In the data rows, 128 means zero.
A hidden rule labels the rows of this table. It goes by one to three of the table's principal directions, not those with the most spread.
[128 101 116 126 120 132 110 126 126 114 130 128 113 131 146 142 128 120
 109 125 140 127 128 110 133 112 128 130 139 135 142 120 115 127 127 125
 130 118 108 142 129 144 155 137 105 130 147 114 145] y
[119 197 160  89 107 134 152 102 141 171 134 154 164 146  97 107  99 105
 162 128 117 113 116 132 160 168 188 118  87 125 104 133 125 154 134 107
 104 158 170 111 122  84  93 150 140 143  87 132 118] h
[136 127  86 122 145 110 148 139 111 159 152 133 143 127 108 113 158 182
 199 122  84 180 155 175 122 132  87  50  83 162 103 123 194 107 113 135
 169 124 172 166 178 146  91 156 179 118 130 151 109] y
[119 137 137 128 146 134 119 137 142 106 125 125 127 128 134 123 125 125
 119 123 130  98 123 112 143 142 147 150 138 137 139 125 125 135 124 122
 132 130 138 102 119 126 125 117 131 118 115 133 117] y
[129 112 136 124  78 104 127  99 121 195 124 129 119 136 142 130  90 105
 128 130 129 135 105 124 136 138 128 118 125 111 141 108 128 100 121 137
 105 144  95 174 134 117 117 144 125 147 169  99 133] z
[112  91 135 152 147 134 117 130 125 131 127 133 115 135 134  96 122 137
  94 138 146  73 103  89 141 156 161 179 142 140 151 114 118 107 124 137
 125 121 103 114 100 141 128 118 124  94  98 104 130] y
[155  98 146 124 110 163 152 118 128 160 107 147 117 177 186 101 131 125
 142  68 126 118 121 157 162 119 124 116  96 207  81 130 109 113 132 107
  72 125 160 168 137 102 110 176  85 100 106 192 139] y
[137 140 112 103 108 121 130 119 129 147 143 140 116 127 134 160 130 118
 175 104  96 180 159 164 151 100 104  85  94 133  88 139 146 154 119 119
 127 125 127 168 165 111 130 143 111 128 146 152 129] y
[132 137 113 134 111 111 107 118 118 134 127 109 141 117 106 140 113 138
 103 157 141 145 114  97  76 122 112 123 146  82 181 124 155 102 117 133
 156 140 105 123 135 144 138 102 156 164 149  93 143] h
[120 124 129  98 131 121 127 113 145 120 133 152  99 137 135 141 128  93
 136 114 118 134 144 123 168 126 129 121 118 125  86 135 106 164 116 135
 123 116 117 151 124 122 145 134  85 106 134 125 114] h
[126 144 146 149 151 114 156 133 119 140 132 119 123 115 125 126 139 149
 155 118 112 132 136 149 145 153 129 123 121 149 105 123 142 125 128 144
 119 130 151 124 135 126  92 127 159 113 101 145 104] w
[103 173 169 123 144 115 138 121 123 129 142 118 164 117  74  99 112 131
 128 167 134 100 115  98 108 174 191 147 136  94 153 121 119 118 144 141
 139 154 162  70  99 133  90 123 168 139  74  88 122] z
[147 144 107 139  87 157 138 119 117 179 109 148 165 149 119  97 104 141
 122 129 143 121  95 138 104 133 131 133 101 118 136 146 149 121 134  93
 109 148 121 125 124  87 118 132 151 156 127 145 151] y
[138 134  87 125 104 135 135 135 133 158 120 153 127 125 132 151 122 112
 141 126 121 154 132 169 140 112  89 108 111 113 107 142 147 157 124 106
 116 125  98 162 151  99 156 124 125 150 175 151 125] z
[103 113 142 128 147 102  97 139 138 106 150 102 103 102 134 158 129 122
 126 141 117 115 141 110 146 122 140 142 156 133 161  97 131 120 121 148
 146 120 113 126 138 166 138 117 122 115 137  98 120] z
[144 131 152 128 129 144 161 105 115 158 113 152 122 168 154  97 102 131
 134  88 130 112 101 123 178 179 146 128 107 184 102 125 123 131 121 110
  95 138 159 144 131  98 108 156 128 116  87 167 126] y
[140 130  92 136  97 115 141 118 107 179 130 137 139 126 123 129 112 139
 146 134 121 163 117 141 125 147 113  92 111 112 136 120 156 115 122 123
 136 141 109 166 152 116 119 142 168 160 174 112 133] w
[134 173 104  90 129 148 133 138 170 102 112 155 136 132 125 157 134  83
 131 129 121 139 139 150 145 119 107 110 125 105 101 148 115 190 125 102
 129 126 131 130 139 100 171 116 107 155 170 150 110] y
[115  83  97 119 138 132 107 145 145  91 125 138 103 124 141 121 147 116
 116 135 129 114 135 132 129  98 101 133 141 126 126 128 108 144 128 134
 143 106 109 138 112 145 155 139  97 113 178 121 121] w
[139 164 130 116 113 104 153 124 120 154 139 113 144 111 114 148 137 135
 179 130  96 187 148 177 114 122 101  66 108 118 114 125 148 123 133 136
 132 141 158 153 163 121  99 146 162 162 158 136 117] z
[ 90  97 124 162 171 105 109 147 128 129 148 115 107  90  99 105 136 142
 103 188 120  87 110 102 113 161 144 175 153  89 183 103 130 101 124 162
 157 121  81 108 105 157 125  91 159 105 124  70 111] y
[135 133 105 138 112 143 130 137 127 151 124 140 138 123 128 136 128 128
 132 127 129 135 129 153 126 115 119 129 112 118 121 143 139 137 133 107
 114 129 108 134 136 104 137 120 131 138 137 146 135] z
[110 139 124 111 122 141 106 136 147  97 132 137 142 121 109 130 124 101
 112 146 142 104 133 112 121 111 160 158 138  91 133 144 102 156 142 117
 134 128 114  90  98 122 148 117 105 130 130 106 137] z
[124 125 104 113 147  97 135 131 118 130 159 121 129 115 106 131 165 166
 184 130  94 175 163 150 124 120 104  61 102 151 108 115 168 114 116 153
 171 117 163 156 162 167 101 154 158 115 133 120 109] z
[119 109 153 154 158 132 111 133 137 124 129 112 113 129 140 123 138 144
  99 126 136  82 121  89 136 141 156 177 142 153 147 113 133  98 114 142
 125 118 112 108 119 151 124  93 118  83  71 119 124] h
[122  84 133 134 161 148 128 144 129  86 119 145 107 140 152 103 139 129
 109 107 142  87 124 137 166 128 125 161 134 171 106 138  98 149 133 121
 112 103 133 116 100 124 148 136  93  87 108 163 118] z
[136  90 136 140 154 134 146 137 136 127 104 139  91 151 184 114 125 120
 123  90 123 101 114 143 187 158 103 136 139 189 107 112 115 127 115 128
 104 116 136 159 134 119 130 140 113  98 143 172  99] z
[149 120  77 106  81 137 105 116 125 133 136 138 123 130 137 168 131 109
 133 120 123 192 152 132 100  70  97  87 111  92 124 148 131 140 125 109
 140 124  91 171 155 122 163 137  96 156 184 119 167] y
[126  95 105 103 148 108 113 122 127  75 146 128  98 125 130 138 157 136
 143 118 111 165 160 122 134 100  96  96 127 135 102 133 124 147 112 154
 171  99 129 150 131 162 145 141 101 101 152 115 119] z
[119 133 155 138 138 128 137 121 129 137 112 129 134 147 122  97 101 121
 101 140 149  85 100  87 121 172 156 159 153 125 147 116 121 110 129 135
 122 145 141 103 106 135 112 124 141 127  96 113 126] y
[134 102 114 131 113  93 109 113 107 144 159 100 112 108 124 148 153 173
 162 123 100 181 152 138 111  88 100  90 104 141 128 117 171  98 109 158
 158 111 110 167 157 161 111 134 136 112 142 106 135] y
[106  96 111 126 161 109  98 130 125  96 145 125 104 124 124 125 129 132
 106 140 136 113 133  70 127 143 137 131 153 122 163 110 132 111 111 144
 169 122 123 123 124 174 136 124 131 110 123  90 125] y
[164 154 120 104  71 139 127 106 127 115 110 119 138 141 140 172 124 100
 121 111 143 194 146 132  74  65  90  88 133  94 114 154 113 142 138 114
 119 137 129 148 144 119 152 140  94 182 171 137 168] y
[101  85 169 142 213 104 141 146 129 110 165 116  81 112 138 103 176 167
 177 109  73 106 158 153 197 158 143 141 110 207  85 103 130 116 115 177
 139  93 155 134 131 160  87 131 123  24  56 145  80] y
[142 139 146 109 113 141 150 110 127 158 129 140 137 155 136 106 128 134
 162 102 109 138 127 149 145 133 140 105  90 165  93 131 128 128 130 120
 109 134 162 147 138 108 101 162 119 117 102 154 133] y
[113 153 184 121 117 111 149 105 121 185 134 130 133 140 125 106  75 103
 143 131 117 105 101 113 162 195 186 139 127 125 143 102 114 108 134 132
 100 164 148 127 125 105  83 147 148 136  98 111 124] w
[139 145 121 126  96 136 144 122 138 181 106 141 140 147 148 129  98  99
 124 125 134 123 104 130 137 156 131 113 129 122 141 113 128 114 128 107
 102 154 127 156 146 103 122 142 143 166 166 131 129] z
[149 130 105 120  79 125 122 104 111 170 137 124 144 132 121 129 126 147
 149 127 115 177 127 140  93 100 113  91  93 112 133 136 153 107 124 123
 136 135 113 160 148 117 115 142 138 151 153 116 156] y
[ 99 112 160 151 189 105 134 142 132 122 133 110 121 111 111  93 153 158
 115 154 129  74 114 113 129 168 142 150 142 151 151 101 133  88 121 164
 133 121 153 102 107 162  96 112 160  92  79 115  84] y
[124 152 119 109  97 137 112 110 135 121 115 145 143 129 112 140  94  79
  77 155 166 114 102  87 114 136 155 147 145  59 162 142  90 151 136 105
 119 145  94 109  99 103 166 114 116 178 157  90 145] y
[121 149 130 113 120  96 111 120 130 105 142 105 141 104  93 158 142 130
 133 145 132 160 157 115  90  95 122 110 136  86 127 137 140 126 123 155
 157 125 126 112 125 157 127 108 130 137 132  93 123] y
[131 149 127 136 125 121 148 115 108 169 149 135 140 113  91 113 139 163
 167 136 100 156 132 162 125 133 129 116  77 121 101 146 158 135 127 133
 128 126 122 132 133 103 100 121 155 116  92 136 124] y
[161 136 110 142  74 147 144 117 109 176  82 135 168 159 137 105  88 125
  91 129 172 129  80 128  75 135  98 115 136 105 161 138 137  95 137  94
 100 160 132 137 126  96 127 139 158 197 166 147 153] y
[167 132 129  91  84 149 158 100 150 190  96 159 113 185 187 121 108  95
 163  69  97 154 113 174 176 130  88  79  84 180  74 129 128 137 109 100
  83 136 147 209 167  73 122 171  92 134 169 193 121] h
[127 128 144 127 139 131 135 127 130 128 128 122 134 132 132 103 139 142
 133 123 122 112 118 132 131 141 141 126 118 150 132 122 121 112 130 131
 123 130 155 120 119 125 103 140 138 118 113 136 117] y
[103  74 120 129 173 150 108 149 150  92 127 148  98 143 151  82 144 130
 109 119 130  57 119 107 166 138 147 172 132 171 127 121 106 134 122 125
 133 106 131 112  97 140 133 138  98  68 108 139 112] y
[162 161 112 133  87 134 154 109 104 193 129 139 147 127 121 141 118 151
 166 111 105 186 123 185 129 120  96  93  72 128 102 153 170 140 123 102
 106 136 114 164 164  73 120 125 152 155 131 169 140] y
[135 157 124 100 141 126 130 136 149 101 130 128 127 130 136 157 146 122
 164 100 104 156 163 152 149 110 106  93 118 151  91 136 144 156 117 123
 141 122 164 134 157 128 129 131 119 123 134 163 107] y
[128 111 141 150 137 136 131 137 122 128 123 115 137 128 130 102 143 153
 119 131 136 104 118 131 110 125 135 147 130 147 137 125 126 101 138 135
 120 124 137 111 112 137 111 128 136 112 105 132 130] z
[129 144 156 135 134 164 138 125 125  92 108 137 127 155 141 114 103 105
  92 112 165  92 117  82 122 142 169 169 159 135 128 138  86 149 151 105
 102 145 159  82  99 123 130 143 106 135  78 145 161] w
[136 120 114 110 117 138 105 130 144 101 129 126 109 138 153 174 134  95
 119 111 131 155 161 106 117  84 118 115 146 119 122 131 114 135 125 122
 135 122 117 146 150 150 162 128  78 130 144 124 155] y
[ 86 120 174 138 210 110 119 152 150  84 146 115  87 110 136 117 130 119
 128 130 104  67 136  99 184 181 169 180 161 152 140 100 111 132 118 155
 141 122 146  89 113 150 108 104 129  68  75 124  86] z
[117 121 107 151 107  99 116 122 124 165 123 115 133 102  98 124 110 120
  91 190 141 127  97 101  72 145 116 141 154  43 189 114 137  91 123 153
 147 142  65 133 113 137 132  93 166 165 181  57 127] y
[139 148 114 124 105 140 148 132 137 173 119 153 129 137 149 144 107 103
 154 110 111 139 125 167 173 146 124 113 108 138 105 127 136 152 128 100
 101 139 119 161 158  86 133 138 131 145 159 157 122] w
[149 171  82 115  74 134 148 113 125 182 111 155 151 137 118 141  91  99
 137 142 127 173 109 144 109 142 103  84 115  74 136 137 144 148 129  95
 125 159 112 163 156  86 139 142 160 205 201 125 144] z
[141 124 123 111 119 128 111 123 122  76 148 112 104 128 149 174 147 129
 155  88 112 187 184 121 123  68 117 102 130 143  93 141 125 151 128 134
 150 113 139 137 151 155 136 146  86 113 128 135 160] w
Here are more rows. What is the label of each one?
[117 158 109 172 114 106 144 138  97 183 129 119 176  90  62 109 101 158
 118 201 142 126  91 137  72 170 129 142 139  54 186 124 169 104 142 133
 144 155  96  99 119 119 112  95 222 184 144  83 128] w
[132 126 138 149 122 130 121 131 122 126 119 112 134 126 134 130 114 129
 102 134 145 115 115 108 111 135 139 155 153 114 157 123 124 108 132 129
 126 136 112 110 120 131 129 109 137 137 127 114 141] z
[119 107 162 130 156 135 119 133 148 105 118 124 103 139 154 127 135 108
 101 113 138  87 130 106 147 128 141 164 149 151 121 122  99 121 124 138
 107 118 131 117 111 140 135 114  86  90  94 139 116] h
[125 132 141 134 138 130 144 132 135 141 116 130 128 133 129 115 129 122
 123 136 131 110 117 133 126 144 125 132 134 134 127 120 121 120 132 132
 112 133 141 128 124 128 119 131 134 130 120 136 116] y
[121 119 156 139 145 126 118 130 136 121 118 112 124 138 140 117 118 130
 100 130 142  86 110  93 131 150 147 160 156 147 158 107 127 101 121 137
 127 132 134 110 119 148 123 114 129 114 103 119 123] h
[111 102 142 145 145 126 118 142 136 134 137 117 113 122 141 122 141 134
 127 130 123  97 133 120 138 128 149 151 136 151 137 106 125 102 130 143
 121 122 123 126 125 152 114 128 120  95 107 117 125] z
[ 98 123 137 110 148 113 105 151 156  89 148 124  99 100 134 160 133  91
 148 130 101 122 164 145 166 107 135 146 145 113 114 126 107 166 132 138
 137 115 113 118 126 133 144 118  94 103 151 123 108] w
[157 156 144 130  86 141 166  97 104 193 107 147 145 165 141 115  80 120
 135 102 139 143  98 132 140 165 137 112 109 142 114 131 134 123 132 102
  87 159 145 151 143  85 108 154 143 162 111 156 150] z
[ 87 113 160 162 179 113 138 159 127 111 137 124 113  90 113 112 127 123
 114 162 131  68 117 138 164 172 159 188 159 120 142 112  99 137 147 150
 113 121 113  88  90 130 124 107 145 102 107 113  94] w
[133  92 126 135 139 132 136 127 117 126 113 128 129 155 139  88 128 137
 105 130 148 112 108 103 103 148 120 120 147 143 146 114 117  86 129 138
 135 132 153 135 117 154 117 152 135 127 128 121 133] y
[127 150 115  98 106 168 135 130 154 129 105 171 139 162 147 121  93  69
 112 119 148  95 109 116 162 149 161 136 134 126 123 131  89 170 142  80
 101 148 140 125 119  93 154 159 102 160 154 141 141] z
[119 164 145 116 162 135 113 133 144  80 142 122 137 110  95 137 152 141
 131 132 119 120 150 124 125 110 143 153 115 119 112 156 136 162 122 128
 145 114 137  76 114 124 135  85 118 100  66 142 116] h
[ 72 108 110 128 184 100  74 167 142   6 167 111  91  56  91 175 154 106
 101 178 133 115 176  98 129  92 140 182 188  58 150 136  93 190 139 160
 187  93  75  66  88 179 186  81 101 104 153  64 117] w
[122 178 167  81 158 159 107 132 153  67 161 120 156 145 118 131 161 153
 178  80 104 115 178 117 157  96 198 128  87 201  85 146 139 157 129 106
 145 120 216  66 135 138 100 141  95  72  13 170 136] h
[131 141 150 116 145 140 135 134 135 128 134 127 138 146 141 126 142 139
 155  95 118 120 147 135 152 129 150 113 109 185 104 123 138 118 127 117
 116 129 182 123 147 134 103 146 121 103  74 164 123] y
[128 168 116 121 107 124 151 126 133 167 123 147 140 121 112 144 104  89
 140 147 121 151 127 146 128 152 128 111 126  74 120 134 122 149 136 118
 116 152 115 141 139  96 129 125 146 169 163 119 124] w
[141 149 107 128  96 131 137 123 125 162 115 144 151 120 111 128 112 125
 130 140 129 143 108 168 123 125 101 125 106  93 122 152 144 150 128 109
 115 132  96 135 126  79 143 109 144 159 165 142 122] y
[106 146  95 137 175 124 103 155 138  42 139 118 139  85  75 144 170 152
  98 172 149 116 148 101  90 108 125 152 154  86 146 147 136 164 128 141
 182 105 115  63  99 166 163  79 147 127 121  95 114] y
[164 129 126  98 106 145 125 107 140 140 122 132 104 160 179 162 132 111
 146  74 103 174 143 140 151  99  98  85 101 169 103 130 131 130 107 108
 113 123 136 187 177 112 143 144  84 128 142 171 143] y
[138 156  88 144  91 135 142 143 133 166 107 136 155 110 114 138 117 110
 125 158 133 147 114 166  91 124  97 118 131  65 143 141 137 136 142 109
 119 147  96 135 133  91 136 114 164 187 202 125 128] w
[122 153 141 119 140 128 147 131 140 148 136 135 128 128 121 123 135 123
 164 126 100 131 140 151 146 142 138 116 107 138 103 125 133 138 130 129
 120 135 152 132 141 117 104 138 134 117 108 143 114] z
[113 180 147 133 146 108 146 132 129 150 147 118 142 106  93 144 128 136
 158 148 109 134 140 132 134 160 154 120 123 119 129 114 155 130 128 140
 135 144 148 111 147 136 101 114 170 135  92 115 111] z
[137 101 112 135 112 122 134 121 117 165 128 128 127 131 128 112 137 143
 133 138 120 146 118 145 106 121 102 107 112 126 132 123 138  99 125 139
 128 124 111 164 135 131 121 139 135 131 152 119 132] y
